W =
[[-193, -245, 576, -160, -261, -82, -97, -414, -147, -276, 32, -187, -12, -17, -537, 360],
 [-144, -74, -10, -417, -18, -274, -197, 3, 194, -276, 135, -6, 60, -154, 81, 324],
 [-198, 331, -8, 19, -201, -201, 60, -46, -51, -126, -157, -59, -90, -23, 251, -852],
 [-267, 199, -359, 56, -94, -87, 14, -219, -210, 35, -129, -199, -71, -126, 153, -224],
 [-7, -150, 135, -13, 53, -389, -35, -81, -253, -78, -156, -56, -108, -211, -333, -258],
 [106, -323, -86, -330, -41, 301, -128, -326, -178, 33, -275, -147, -164, 26, 195, -834],
 [-305, -329, -155, -194, -11, 12, -88, -376, 0, -92, -25, -295, -42, 14, 12, 603],
 [-96, 33, -457, -178, -196, 65, 201, -52, -240, 283, -152, -86, 33, -73, -227, -322]]
Indices start at 0.
(0, 0): -193
(7, 13): -73
(4, 5): -389
(5, 4): -41
(4, 2): 135
(7, 6): 201
(1, 13): -154
(3, 7): -219
(3, 4): -94
(6, 4): -11
(0, 14): -537
(2, 3): 19
(0, 12): -12
(2, 4): -201
(4, 4): 53
(3, 10): -129
(2, 12): -90
(0, 3): -160
(2, 8): -51
(6, 15): 603
(1, 2): -10
(7, 10): -152
(1, 12): 60
(1, 5): -274
(4, 1): -150
(0, 6): -97
(7, 12): 33
(7, 11): -86
(1, 14): 81
(3, 3): 56
(5, 3): -330
(5, 13): 26
(5, 0): 106
(1, 10): 135
(3, 5): -87

x =
184,146,121,125,52,69,130,69,31,101,145,213,94,164,80
106,178,37,193,100,123,215,123,149,136,163,55,75,157,141
166,237,121,58,41,152,145,152,101,153,207,142,132,106,211
110,61,48,45,117,129,117,129,100,66,147,77,15,151,145
x[0, 0]: 184
x[3, 4]: 117
x[3, 14]: 145
x[1, 10]: 163
x[1]: [106, 178, 37, 193, 100, 123, 215, 123, 149, 136, 163, 55, 75, 157, 141]
x[1, 0]: 106
x[3, 1]: 61
x[3]: [110, 61, 48, 45, 117, 129, 117, 129, 100, 66, 147, 77, 15, 151, 145]
x[:, 8]: [31, 149, 101, 100]
x[0, 9]: 101
x[3, 0]: 110
x[3, 3]: 45
x[0, 6]: 130
x[0, 7]: 69
x[2, 3]: 58
x[3, 5]: 129

a =
[[  3  -1  -7  -7  20   0   1   8  -7]
 [-16  -7 -25 -26   5  17 -16  -1  -8]
 [ -5   9 -26 -14  -6  10 -25  -6  -6]
 [ -3 -17   8  11  -5   6  -8   3   8]
 [ 17 -10 -18  -9  16  -4   3 -19   6]
 [ -2  12 -29 -15 -15  10 -28  -8  -3]
 [-10 -25   0 -11  13  37 -18  11   7]
 [ -3  19 -16 -14 -15  15 -14 -15  -7]]
a[0, 0] -> 3
a[:, 2] -> [-7, -25, -26, 8, -18, -29, 0, -16]
a[0] -> [3, -1, -7, -7, 20, 0, 1, 8, -7]
a[3, 2] -> 8
a[:, 1] -> [-1, -7, 9, -17, -10, 12, -25, 19]
a[5, 5] -> 10
a[1, 2] -> -25
a[3, 7] -> 3
a[5, 0] -> -2
a[2, 4] -> -6
a[:, 0] -> [3, -16, -5, -3, 17, -2, -10, -3]
a[3, 5] -> 6
a[5, 2] -> -29
a[3, 6] -> -8
a[0, 5] -> 0
a[2] -> [-5, 9, -26, -14, -6, 10, -25, -6, -6]
a[:, 4] -> [20, 5, -6, -5, 16, -15, 13, -15]
a[3, 1] -> -17
a[1, 8] -> -8
a[6, 6] -> -18
a[2, 0] -> -5
a[1, 4] -> 5
a[0, 7] -> 8
a[5, 4] -> -15
a[3, 0] -> -3
a[1, 5] -> 17
a[5] -> [-2, 12, -29, -15, -15, 10, -28, -8, -3]
a[6, 2] -> 0
a[6] -> [-10, -25, 0, -11, 13, 37, -18, 11, 7]
a[:, 3] -> [-7, -26, -14, 11, -9, -15, -11, -14]
a[7] -> [-3, 19, -16, -14, -15, 15, -14, -15, -7]
a[4, 3] -> -9
a[6, 3] -> -11
